(in the rows, 128 means zero)
Each path below is one point turned by a fixed rotation once a step. After each direction that follows a path, write how fast that rotation turns it, in deg/step (0 if it stays still).
Each turn is a multiple of 5 degrees from 10 to 175, or 0.
Each row of a path follows its step; steps can be skipped.
path 1
step 0: 88  112  150  122  157  150  129  130  144  101  101  152  121  136  153  158  108  83  138  115  103  146  126  127  154  140  121  111  113  122  108  116  110  85  148  146  139  150  124  134  96  97  122  120  114  116  142  97  130  154  151  131  143  111  154  163  82  129  162  133  121  139  138  81  157  107  105  138  113  107  116  114  120  133  157
step 5: 112  141  120  145  149  145  101  108  134  122  123  143  141  156  121  160  91  140  136  130  141  97  131  136  121  112  94  115  150  142  99  128  91  131  126  148  106  120  132  124  121  125  94  124  86  177  143  131  172  116  118  110  133  137  144  161  111  107  146  140  88  137  180  107  140  114  124  121  126  109  148  116  92  159  163
step 7: 130  132  89  127  178  165  100  110  168  104  97  114  143  134  183  103  146  113  153  116  114  126  97  132  143  122  119  126  121  120  127  110  136  121  162  145  105  157  122  149  150  113  128  131  139  152  121  113  161  122  149  141  133  181  129  137  128  112  130  101  140  122  173  98  125  136  107  109  141  146  141  147  143  116  106
step 8: 95  147  135  143  171  143  131  161  155  107  133  141  168  191  155  158  127  143  136  149  107  111  125  124  154  143  101  143  144  121  113  118  103  153  151  171  141  109  142  123  121  108  141  108  113  129  144  114  132  119  96  86  109  152  119  129  121  116  158  130  109  164  165  117  131  113  119  138  154  135  139  120  108  102  126
step 9: 118  147  112  144  128  131  113  134  159  134  78  119  122  167  159  156  116  125  136  114  124  144  148  149  109  145  100  123  87  104  81  89  109  131  150  113  123  103  103  141  136  113  100  102  128  105  138  130  145  158  131  114  135  126  109  141  134  104  131  123  125  113  140  118  158  78  127  125  123  96  140  109  139  120  189
step 11: 113  117  159  107  147  142  140  105  141  98  108  141  158  147  152  141  146  110  118  104  86  108  85  138  147  143  120  119  131  123  118  135  103  97  132  156  108  126  141  151  135  128  134  126  115  117  138  137  146  126  133  106  135  130  126  171  89  146  161  99  123  151  181  93  134  144  108  148  138  104  120  114  84  104  159
step 12: 135  151  111  140  159  143  133  153  154  135  116  104  141  130  156  151  139  105  146  130  132  114  118  153  137  120  114  124  107  90  141  116  127  125  130  98  120  123  86  144  122  74  139  92  147  136  138  157  152  145  99  128  115  123  93  128  140  147  167  123  88  121  177  84  137  110  124  158  128  153  146  113  136  122  166
step 18: 137  127  109  141  197  158  139  138  145  124  59  103  106  147  161  114  132  117  140  104  120  143  112  148  139  126  132  153  131  94  98  103  124  93  148  141  120  118  135  147  108  106  124  95  158  158  136  128  158  168  141  131  128  152  151  131  120  109  162  130  130  99  135  113  152  121  121  126  145  119  122  124  150  124  106
step 31: 119  184  161  127  156  149  107  150  138  110  93  129  148  145  136  154  117  96  129  142  120  139  141  129  139  141  101  93  103  158  80  127  98  125  134  146  154  127  81  143  137  127  115  115  114  118  132  122  149  128  146  89  141  109  94  122  115  133  127  123  119  155  111  131  140  122  111  116  128  115  118  83  160  95  163
Directions:
129  129  124  127  130  134  131  126  129  129  129  132  136  130  124  121  126  132  128  127  132  131  124  129  127  132  131  120  123  133  131  125  132  126  128  121  129  123  127  139  130  129  122  127  139  126  140  126  125  127  124  121  135  124  123  137  134  131  134  118  122  134  121  132  121  124  126  137  120  129  136  124  123  115  124 -> 20
137  129  126  120  129  124  134  128  131  131  126  123  122  129  120  121  127  125  131  123  125  118  124  135  125  125  120  138  134  120  130  136  128  129  128  128  131  129  136  133  129  127  124  120  134  122  124  137  134  133  124  133  120  128  132  122  131  126  133  127  134  129  127  137  134  133  128  132  130  125  131  120  123  114  132 -> 10
135  128  127  130  132  128  124  123  124  131  132  119  124  134  130  137  124  134  128  132  128  131  120  130  129  125  121  131  131  128  133  127  125  126  131  117  130  131  118  118  131  130  124  131  115  124  129  130  125  131  137  129  118  129  115  133  129  127  133  129  125  134  125  133  126  125  134  139  134  120  135  124  127  132  121 -> 100
127  128  133  136  127  126  136  128  125  124  128  125  131  133  132  122  127  135  125  138  130  129  132  130  134  124  130  125  125  138  120  125  123  122  126  129  129  126  127  128  127  130  126  125  138  131  110  131  136  127  135  131  122  125  128  133  119  131  132  128  131  128  134  136  118  132  118  129  139  132  130  127  120  124  124 -> 110
139  125  121  132  129  130  120  128  125  125  124  121  115  127  127  132  125  129  134  127  133  130  131  120  127  132  129  130  131  136  132  129  122  133  134  129  130  127  134  135  123  138  126  119  133  135  134  126  128  128  131  131  134  140  122  129  122  130  130  132  127  124  134  130  127  137  137  134  129  140  126  137  126  126  127 -> 130
128  123  122  129  127  131  130  134  121  120  127  133  130  126  130  129  133  126  121  129  123  128  119  124  132  127  131  138  127  125  131  128  129  124  129  127  123  125  122  145  130  126  135  128  128  134  128  128  125  132  134  133  126  135  138  136  122  127  121  120  134  124  122  132  124  133  141  123  130  118  131  121  127  131  121 -> 95
132  129  133  121  128  130  121  124  129  133  126  128  122  132  129  128  134  130  127  117  116  132  131  121  132  130  133  123  127  131  105  130  132  126  128  129  130  125  131  126  132  126  136  129  127  119  133  132  125  131  128  124  133  134  124  130  124  133  133  129  133  126  122  137  124  133  126  130  135  121  119  124  127  128  127 -> 160
path 2
step 4: 149  126  122  112  148  154  132  133  123  133  129  144  180  136  95  121  143  136  114  139  144  138  158  97  106  185  126  136  162  133  97  141  135  144  109  127  81  148  127  167  154  86  110  126  101  150  128  107  134  115  106  141  157  123  156  136  136  114  136  138  158  156  109  112  158  140  125  131  138  127  124  128  145  124  125
step 7: 150  103  92  117  135  122  117  145  154  155  126  127  121  116  147  131  126  129  160  147  113  102  133  157  144  133  108  158  173  147  167  114  113  142  114  156  131  145  117  152  106  142  151  143  122  101  149  120  134  153  127  137  170  145  146  110  133  136  146  165  125  113  139  129  137  132  105  96  94  159  136  154  82  148  145
step 13: 131  152  120  116  114  80  149  111  123  143  127  118  137  176  144  122  122  105  113  144  126  172  121  132  97  147  171  142  141  143  139  152  127  105  156  137  96  122  152  118  103  123  141  102  137  124  145  131  125  115  163  125  147  179  122  122  120  79  120  126  156  129  117  158  135  147  136  103  140  135  94  128  123  143  148
step 17: 155  130  142  169  151  84  152  152  153  142  141  137  112  125  128  92  118  139  146  130  135  139  155  139  85  124  148  113  100  111  159  145  103  131  123  131  129  122  111  118  129  131  149  133  165  135  160  120  106  97  122  115  116  150  122  166  121  110  156  106  144  142  130  119  118  155  139  102  188  147  129  119  131  105  117
step 21: 101  145  124  99  139  98  115  101  144  114  115  100  158  148  113  152  154  126  166  102  154  134  135  107  128  128  155  136  111  128  185  158  92  123  88  125  128  119  127  135  115  138  135  141  142  106  112  135  152  90  120  148  143  144  119  155  112  128  154  147  143  142  157  100  135  150  131  127  143  125  122  107  167  100  135
step 23: 136  105  116  146  113  163  133  122  106  106  144  103  125  155  120  110  126  107  147  120  142  109  107  131  150  93  110  139  148  89  163  102  120  151  130  128  153  131  139  144  170  118  114  103  123  121  168  131  121  151  88  143  135  126  143  116  120  78  131  111  118  118  106  105  118  160  97  118  142  135  120  113  80  144  136
step 29: 139  114  147  144  107  109  134  136  142  141  128  97  129  149  89  110  135  131  140  120  116  157  132  140  58  138  107  112  129  136  140  138  124  132  121  140  89  124  117  95  116  131  112  130  150  133  133  116  166  120  107  91  165  138  135  112  108  124  141  134  172  142  139  112  105  114  76  128  163  149  152  143  126  129  104
step 30: 137  118  105  123  94  109  143  121  138  127  159  137  105  90  122  133  112  126  136  148  149  133  133  124  167  145  115  131  142  116  163  132  125  87  91  135  101  145  155  156  138  131  146  131  119  141  145  127  119  148  108  163  164  162  171  109  134  105  109  147  135  135  147  115  125  169  106  138  103  108  113  129  121  145  84
step 33: 138  93  89  108  121  111  123  114  162  145  126  125  157  100  139  129  179  118  134  135  120  104  138  92  104  115  145  148  150  136  156  123  142  123  126  129  141  115  124  109  75  95  146  134  156  144  116  120  141  111  111  104  131  116  109  148  107  135  167  129  183  123  120  83  144  151  116  134  138  133  125  134  129  111  122
Directions:
128  116  128  130  128  126  130  131  130  131  132  122  119  124  142  124  130  128  124  130  130  118  130  127  119  122  130  123  129  129  122  135  126  135  129  137  137  128  124  133  128  124  134  133  127  124  122  127  123  131  125  125  121  116  136  129  118  126  130  121  125  127  130  132  135  134  138  132  131  130  124  133  131  130  125 -> 45
125  128  124  130  122  127  130  129  126  131  125  127  127  126  118  130  120  121  126  129  128  135  131  133  128  126  125  130  121  132  130  130  132  129  124  127  126  134  125  127  125  125  134  129  120  130  121  132  131  134  144  127  130  138  144  117  120  125  129  128  123  132  131  137  124  129  125  137  126  129  119  132  124  138  132 -> 65
126  129  129  129  116  127  118  124  120  124  134  118  137  137  129  139  128  128  117  122  134  127  134  125  127  128  124  124  131  133  132  129  128  124  130  134  126  121  128  115  132  133  130  132  133  120  129  134  126  125  134  135  123  124  129  130  121  130  124  130  130  133  121  126  127  130  132  127  125  137  135  127  120  132  129 -> 140
133  125  125  129  129  130  129  126  121  133  125  126  131  128  121  131  134  134  133  136  130  132  131  135  134  129  128  117  133  121  116  135  134  130  126  128  131  122  138  127  118  129  124  131  122  137  127  124  131  127  128  134  119  124  131  127  124  134  132  136  133  124  120  129  124  128  131  140  132  122  134  125  122  126  123 -> 175
122  124  130  128  132  129  128  124  116  138  123  120  125  135  130  124  131  133  128  129  128  137  129  127  125  130  144  119  126  119  132  123  124  132  132  119  130  131  124  123  132  131  138  125  122  128  125  131  124  121  135  130  124  131  132  134  136  130  121  129  127  124  126  125  130  122  129  120  134  129  121  126  134  133  128 -> 95
137  121  123  125  133  132  132  130  130  123  120  126  130  137  124  133  130  129  122  116  125  125  129  128  126  127  127  127  132  135  129  127  130  120  125  125  132  122  136  135  128  129  137  141  131  131  125  129  130  126  127  119  120  135  131  134  132  127  129  126  125  127  125  121  131  125  125  136  124  127  126  125  138  130  142 -> 60
121  130  139  130  133  131  137  128  132  120  137  126  122  132  131  137  120  127  124  132  133  134  123  123  126  134  129  125  135  126  127  131  133  132  115  122  121  124  129  122  131  129  129  125  127  129  124  122  131  130  125  125  129  122  132  130  136  126  121  133  133  130  130  128  137  126  123  141  118  129  126  133  131  129  121 -> 70
path 3
step 0: 146  175  104  137  141  112  123  115  60  130  128  133  130  110  137  79  123  158  173  113  140  106  150  129  132  151  102  160  114  127  77  126  131  139  136  128  147  103  138  134  155  152  131  102  116  115  95  145  107  107  138  100  101  130  89  148  122  132  100  131  109  131  102  136  180  96  131  134  142  78  120  104  140  125  145
step 3: 109  113  114  127  179  112  137  100  96  134  106  134  117  138  119  89  122  145  145  102  161  114  127  182  113  123  95  146  113  170  132  136  135  118  100  136  147  86  124  119  159  107  126  133  120  126  76  163  146  102  84  126  129  141  137  131  102  144  100  144  114  100  154  119  135  148  130  141  136  160  183  129  174  132  140
step 9: 123  104  112  110  129  106  136  118  98  114  113  139  107  172  119  114  132  145  185  152  124  108  139  150  106  156  136  144  102  129  155  143  78  122  150  99  116  128  120  108  114  142  143  112  170  134  100  144  88  157  150  96  120  146  139  86  142  131  107  130  128  131  143  152  151  95  101  178  109  136  91  106  103  109  91
step 15: 117  164  145  132  128  140  149  104  114  121  112  100  106  158  88  151  134  133  131  109  143  78  111  113  152  138  106  128  115  155  118  84  129  108  165  116  128  90  104  135  124  147  114  138  106  170  85  121  157  135  92  126  78  167  111  131  98  157  134  150  124  145  127  127  148  120  102  135  151  158  183  142  133  101  114
step 17: 146  125  111  148  125  117  110  144  130  101  145  148  124  113  99  96  147  144  123  145  146  87  126  143  159  185  100  119  122  111  87  100  111  118  157  149  83  102  165  141  112  148  152  97  120  108  112  137  126  155  108  100  122  121  128  117  136  115  118  149  169  114  88  164  131  108  142  162  114  157  126  123  92  78  149
step 26: 93  156  130  109  108  142  108  119  120  92  164  116  109  167  95  92  155  123  126  118  119  123  131  115  124  123  119  146  120  147  118  128  114  167  144  150  112  130  72  116  162  161  167  139  115  139  138  161  146  130  146  110  159  117  147  76  108  129  116  173  166  136  125  94  140  123  116  164  97  141  127  117  127  85  111
step 30: 133  112  109  122  93  101  131  120  58  143  103  122  125  173  129  104  143  170  163  96  120  121  163  109  158  150  114  137  141  101  139  137  126  134  149  111  129  114  146  135  94  140  100  117  169  148  129  131  124  133  140  119  139  122  109  153  114  107  103  105  154  141  148  151  178  103  120  149  107  144  160  139  127  86  164
step 31: 123  154  88  159  115  85  126  130  80  168  113  132  115  161  129  142  121  113  167  108  111  131  125  128  186  138  134  197  70  140  122  90  133  112  161  125  126  121  96  103  140  126  125  156  119  130  166  136  122  114  135  112  100  148  125  160  123  109  113  126  128  118  119  100  150  104  100  134  134  119  152  122  127  133  121
step 33: 145  104  123  127  162  132  114  133  134  132  125  150  111  160  117  113  93  128  145  137  113  72  155  136  151  153  77  113  139  141  120  102  146  99  139  117  124  108  112  133  146  156  75  103  95  134  96  172  138  105  100  93  130  144  89  154  108  122  105  106  139  152  99  149  124  102  116  116  139  120  177  130  148  103  153
Directions:
130  130  115  117  129  133  132  127  120  127  127  136  125  128  131  132  122  130  133  124  127  126  132  126  129  115  126  127  127  125  135  136  123  126  134  127  126  129  130  126  125  129  124  131  124  132  115  128  131  120  129  131  114  127  129  127  124  129  124  122  120  135  127  136  125  123  134  131  132  134  122  134  138  122  128 -> 120
121  126  123  128  121  135  128  121  135  123  136  127  136  126  131  124  116  129  125  125  128  126  132  131  125  129  134  136  121  129  130  135  132  126  127  134  127  120  129  118  135  123  134  138  124  122  126  125  127  124  124  122  135  122  136  129  131  125  126  122  116  121  127  119  138  129  123  130  128  130  127  127  131  128  123 -> 140
128  121  134  123  133  125  137  127  139  131  131  129  121  127  129  125  123  124  124  128  128  127  129  129  125  137  120  132  127  144  135  134  122  127  126  125  119  124  128  133  122  125  129  120  128  130  121  123  135  133  132  125  129  136  134  118  124  136  127  128  125  130  128  125  124  117  123  119  125  128  134  127  132  129  122 -> 60
130  127  129  133  127  131  129  120  129  124  119  127  126  138  133  131  136  125  125  126  124  131  129  126  121  127  122  125  117  124  134  129  131  138  134  125  132  127  130  120  128  123  132  122  128  121  122  131  123  134  116  129  131  126  126  136  129  130  133  143  127  130  127  124  124  118  123  126  133  128  119  130  135  132  121 -> 110
128  131  124  123  130  125  130  122  127  126  128  127  136  132  124  132  125  115  126  124  127  126  118  134  131  129  124  126  125  126  128  124  138  140  120  138  131  127  133  137  123  126  121  127  136  132  127  129  130  120  124  132  135  123  134  127  131  130  134  125  132  126  127  125  126  117  134  134  119  133  132  130  129  115  130 -> 160
137  125  119  126  125  124  135  125  124  130  123  129  133  125  129  130  138  123  130  133  134  125  135  127  125  139  131  136  131  133  122  133  130  133  129  119  120  128  126  122  127  129  131  130  140  129  128  126  129  120  126  123  124  123  130  137  125  127  133  119  133  132  126  128  131  131  126  119  114  126  116  131  122  129  125 -> 35
